Each row is where one point has got to under a steady rotation. How many ticks took it there?
The counts run from 0 to 606.
-0.456,-0.881,-0.572,1.224,1.553,-0.754,-1.674,1.104,1.139,-2.514,-1.534,-4.913,-0.413,1.653,-2.202,-0.774,1.723,-1.644,0.201,-1.699,-0.987,-0.395,1.213,1.955,1.024,-1.087,-0.611,2.255,2.068,-2.941,1.228,-1.276 | 386
1.106,-0.585,-4.128,-2.050,-0.916,1.294,-0.868,3.864,-1.326,0.471,-3.074,0.901,0.670,-0.286,1.561,0.451,-2.515,-1.170,-2.083,-1.763,-0.378,-0.993,0.148,-1.175,3.489,0.349,-0.078,-1.384,0.781,2.674,-1.092,-0.969 | 321
2.236,0.232,0.568,-0.232,-0.069,2.310,-3.856,1.176,2.633,0.620,-0.892,1.619,0.797,-1.697,-2.397,-0.818,1.459,-1.379,2.392,1.037,1.391,0.649,1.077,1.077,2.091,-1.103,-1.789,2.931,1.174,0.759,1.109,0.544 | 381
2.989,-1.137,-0.532,-1.250,0.766,3.709,-0.138,2.969,-1.945,-0.628,-0.159,-0.739,-1.714,-1.232,-1.305,-0.930,0.330,0.990,-1.951,0.780,0.584,0.109,-1.212,-1.179,1.214,-0.981,-1.154,-2.203,-1.915,-1.610,-4.578,0.656 | 456
-2.774,-1.794,0.832,0.402,0.793,0.796,-3.204,1.635,-0.004,-1.041,0.375,-0.441,-0.133,-2.045,-3.191,-1.292,-0.553,3.172,-2.439,0.229,0.508,-2.614,0.714,1.864,-1.554,1.818,1.058,-0.719,1.476,0.256,-0.076,-2.002 | 558
3.575,0.719,-0.790,-1.227,1.075,2.841,-3.138,1.379,1.027,-0.207,0.881,0.507,0.488,1.565,2.175,-0.370,-0.068,-0.857,-2.795,0.788,0.049,-1.035,-1.308,-0.248,1.815,-1.382,-0.107,-2.037,0.646,3.665,1.108,-1.300 | 111
0.907,0.312,-1.544,1.932,-1.037,3.751,-3.228,1.284,1.710,-0.667,-0.734,2.532,0.681,-3.208,-1.796,-0.840,-2.791,1.220,0.960,-0.098,1.831,0.860,-1.210,-0.539,1.630,-1.390,-0.500,0.138,0.697,-0.882,-1.282,-2.474 | 591
-0.340,-0.299,-0.069,-1.752,-0.094,1.542,-2.292,-0.872,-0.965,-0.659,-3.534,-0.776,0.127,0.944,-1.221,-0.345,-1.117,0.665,1.077,0.737,1.305,-0.292,0.564,-2.091,6.256,-2.304,-0.382,-0.716,-2.001,0.692,-0.292,-0.168 | 403
-1.383,-0.203,2.107,-1.861,1.686,1.783,-1.904,1.838,1.581,-0.096,2.467,-1.863,-3.016,1.026,-2.337,-1.519,1.167,-0.128,1.104,-1.373,-1.054,-0.678,-1.159,-0.383,0.320,-5.389,-0.853,1.836,-1.427,-0.224,-0.033,0.623 | 247
2.237,-0.227,0.154,-0.815,-0.312,-0.135,-1.760,0.214,-3.980,-1.767,1.408,-0.550,-0.005,0.594,-1.535,-2.595,0.112,0.061,-3.138,-0.172,-1.803,-4.222,1.366,-0.046,-1.478,0.714,0.302,-2.152,1.835,1.224,-0.973,0.083 | 365
-1.769,-2.276,-0.569,-1.333,-1.014,2.236,-0.038,3.054,-2.371,0.198,1.772,1.870,-0.058,-1.032,-0.981,-1.398,-3.509,2.551,-1.485,-1.527,-0.567,-1.136,-0.857,-1.410,2.553,-1.349,-1.532,0.608,-0.095,0.195,-0.800,1.169 | 370
0.106,0.774,2.099,-1.573,-1.033,0.067,-2.662,-0.626,-1.195,-0.164,-3.587,2.468,0.397,-0.807,1.234,0.943,-3.686,-0.224,-0.311,-2.644,3.320,-0.608,0.025,-1.237,3.768,-0.526,0.927,-2.445,-1.774,-0.650,0.815,-1.270 | 483
2.950,-1.970,1.941,0.037,0.295,3.128,-3.432,-0.082,1.615,-1.176,-1.099,-0.353,0.318,0.615,-1.490,0.499,0.738,1.602,-3.144,0.340,0.838,-0.909,0.147,1.368,1.416,1.551,-0.452,-2.605,0.022,1.623,1.975,-2.095 | 223
1.313,-2.370,-0.045,-0.353,0.068,-0.064,-4.529,-0.677,0.822,0.235,-0.517,-1.000,-0.269,0.332,-0.546,-1.092,3.049,-2.439,1.515,0.323,2.149,-2.305,-0.776,-1.398,-0.433,0.245,-2.458,2.337,-0.210,3.948,-1.781,0.685 | 189
2.447,0.331,1.020,1.067,-0.659,1.879,-0.831,0.799,0.100,-2.277,0.095,-2.379,1.098,-0.211,-1.033,-0.733,1.272,-0.101,-0.534,0.059,0.446,-1.325,2.289,1.427,2.687,0.998,0.336,-4.285,1.268,-4.083,0.202,-0.636 | 174
0.672,1.508,-2.657,-1.221,0.102,-1.361,-3.221,2.163,1.748,2.178,-2.333,-0.768,-0.350,-0.553,-1.998,-0.313,-0.683,-2.939,1.041,-2.045,-0.684,-0.673,2.768,1.435,0.426,2.120,0.911,1.823,1.265,0.916,0.648,-1.999 | 131
-0.774,-0.897,3.388,-1.949,-0.323,-2.311,-2.382,1.005,-1.781,-1.798,0.034,0.567,-0.835,1.277,-2.162,-2.389,1.577,1.498,1.235,-1.012,2.638,-3.260,2.169,-2.466,1.562,-0.055,-0.589,-1.556,-0.040,-0.391,-1.967,2.047 | 315
-2.164,0.108,0.224,-2.121,0.866,-0.466,-4.189,1.229,0.697,1.095,-0.163,2.335,0.734,0.750,0.191,0.100,1.269,-2.891,2.462,0.764,2.494,-2.560,1.598,-0.696,2.239,-0.534,0.599,0.609,-0.679,2.893,-1.199,-0.210 | 570
3.338,0.713,0.742,-1.453,0.255,-0.483,-2.561,-0.786,-1.778,-1.627,-3.129,0.957,0.787,2.975,-1.925,0.009,-1.121,-3.563,1.750,-0.510,-1.617,0.121,0.425,1.284,2.447,-1.594,-0.946,1.119,0.480,1.129,1.058,-0.393 | 574
-0.421,1.260,1.420,-2.833,-1.083,-0.330,-1.095,0.702,-1.229,1.327,-2.491,0.227,-0.356,-3.449,-3.347,-2.267,-2.289,2.565,-0.854,-1.490,0.428,-0.445,1.357,0.291,2.502,0.587,-0.612,-0.858,0.909,-2.638,1.365,0.899 | 594
-2.624,0.421,0.615,0.794,-0.523,-0.269,-1.176,4.960,0.169,-0.770,2.108,1.297,0.309,-1.335,-0.613,-1.953,-1.559,1.431,-0.668,-3.207,0.658,-1.531,-0.360,0.077,-0.815,-1.865,0.189,1.711,2.684,-2.107,0.941,0.440 | 338
1.453,1.918,-1.053,-1.242,1.297,0.308,-2.717,2.133,1.817,1.540,0.453,0.330,-2.375,-1.339,-1.887,-0.811,1.568,-3.405,3.090,-1.253,-0.323,-0.357,0.934,0.169,-0.816,-1.946,0.740,-0.769,-1.503,-0.246,-3.486,-1.491 | 377
3.139,0.473,2.930,0.629,-0.390,2.682,-1.303,1.192,-0.086,-2.699,0.780,1.232,0.491,-1.134,-1.875,-1.399,0.859,-0.363,1.882,-0.529,0.925,-0.367,1.435,1.360,1.404,-1.119,-0.135,-2.432,0.856,-4.493,-0.850,1.113 | 506
-0.086,-2.088,-1.049,-2.559,-0.403,1.735,-2.297,2.046,-2.372,1.234,-0.222,-1.228,1.685,-1.246,-0.333,-1.656,0.897,-0.991,-3.528,1.869,1.188,-1.624,0.065,-1.235,2.719,1.185,-1.339,2.473,0.785,3.302,-0.571,1.094 | 491
-1.541,-2.203,3.331,-1.172,-0.024,-1.820,-1.923,2.306,-2.634,-1.253,-0.876,-0.512,0.233,0.049,-1.420,-1.198,1.366,0.201,-0.913,-0.256,3.402,-1.192,2.073,-0.336,0.678,2.479,0.384,0.537,-0.703,-1.160,-2.712,1.298 | 15
-0.749,0.318,2.225,-1.083,1.273,2.057,-3.257,1.160,2.115,-0.853,-1.847,0.151,-1.351,0.949,2.420,0.733,0.386,-0.877,0.046,-1.367,1.528,-1.279,-3.680,-0.254,0.810,-4.287,-0.816,-1.472,-1.069,1.922,0.352,-1.149 | 358
0.439,-1.380,1.897,-2.308,-0.565,-0.899,-2.179,2.661,-0.650,1.492,-1.992,3.053,1.941,0.200,0.229,0.132,0.004,-1.369,-1.519,-2.896,2.510,-0.634,-0.222,0.339,0.112,1.430,0.091,1.561,0.785,3.772,1.891,1.091 | 271
0.270,-0.762,3.020,-0.377,-0.366,-2.604,-2.764,1.228,-1.794,-1.618,0.149,1.860,0.132,0.137,-1.095,-0.910,0.101,-1.357,0.237,-3.299,1.234,-3.829,1.858,0.648,-1.910,2.333,2.746,-2.398,0.711,-0.582,-1.084,-0.057 | 396
2.461,-0.902,0.318,-1.658,0.031,4.092,-2.636,2.914,1.362,2.316,1.098,2.231,-0.544,-2.641,-0.574,0.287,0.248,-1.050,-2.432,-0.274,1.135,0.555,-2.369,0.817,-0.447,-0.771,-1.060,0.767,-0.205,2.109,0.003,0.568 | 79
-0.779,0.850,3.257,1.480,2.104,-0.446,-3.387,1.598,1.825,-1.701,0.287,-0.817,0.137,2.625,-1.122,1.181,0.030,-1.480,0.037,-0.774,0.439,-0.201,1.228,2.194,1.531,-1.026,1.685,1.169,1.125,-1.433,2.792,-2.711 | 305
4.234,-1.457,-1.053,-0.526,-0.282,0.345,-2.088,2.553,1.035,0.015,3.188,-1.929,-1.024,0.840,-2.885,-3.023,1.605,0.478,-1.340,-2.154,-1.264,-1.926,2.028,-1.260,-1.173,0.135,-0.143,1.120,1.321,1.510,0.253,0.842 | 333
0.103,-1.646,1.149,-1.485,0.748,-0.142,-1.962,4.432,1.065,1.328,-0.949,0.522,0.420,0.197,0.232,0.801,0.539,0.677,-3.346,-1.021,2.813,0.533,0.666,-0.241,0.591,2.466,0.189,2.793,0.784,2.583,1.535,-0.397 | 603
-0.030,-1.844,1.085,-2.718,-0.325,3.540,-1.211,1.265,-0.380,0.656,3.609,-1.106,-0.511,-0.722,0.805,-1.535,-1.531,0.792,-4.035,-1.487,-0.044,-2.025,-2.531,-1.411,1.241,-2.231,-2.236,-0.074,-0.629,1.517,1.043,1.453 | 581
-2.767,-1.529,-1.091,-1.065,-0.004,0.466,-3.331,0.885,-1.323,-0.810,0.599,1.703,0.596,0.641,-3.184,-2.233,-1.254,0.545,2.383,0.083,-0.999,-3.253,1.122,-1.605,2.546,-1.686,-1.265,0.110,-0.244,1.981,-2.143,0.783 | 68
-2.277,0.394,-0.513,0.537,-0.234,0.619,-1.985,1.712,-0.125,-1.223,-0.812,-0.890,0.784,-2.369,1.264,-0.028,-2.764,-0.487,-2.071,-3.620,-0.320,-2.471,-0.686,2.557,-0.843,0.781,0.273,-2.391,2.011,-2.442,1.184,-2.993 | 7
-0.800,1.284,0.080,0.083,1.471,1.785,-1.564,2.629,2.452,0.023,-1.183,-2.951,-1.191,-0.132,-1.647,-0.887,1.825,0.113,0.641,0.473,1.140,0.856,-1.173,-0.711,1.619,-4.889,0.143,2.702,-1.062,-0.881,-1.062,-0.238 | 547
-0.454,0.502,2.382,0.130,1.748,-3.665,-2.865,2.669,-1.518,-0.960,0.003,0.309,-0.098,0.970,-1.110,-0.256,0.380,-2.099,0.777,-0.656,2.231,-1.766,3.241,1.806,0.251,2.860,1.169,-0.338,0.937,-2.401,-1.669,-1.850 | 95
0.539,-0.273,-0.676,1.882,0.989,0.236,-2.344,1.749,0.654,-2.672,0.999,-3.357,-0.121,1.512,-1.548,-1.094,2.125,-1.218,1.578,-0.136,-0.002,-1.688,3.406,0.788,2.333,1.254,0.756,-1.647,0.952,-3.669,-1.351,-1.777 | 175
1.186,0.591,0.194,-0.253,0.857,-1.968,-3.452,2.997,0.397,-1.827,1.229,0.840,-0.827,3.642,-0.044,-1.577,1.145,0.269,-0.887,-0.946,-0.375,-3.883,1.420,-1.339,-0.727,-1.214,1.384,-1.283,1.928,3.380,0.010,-1.326 | 445
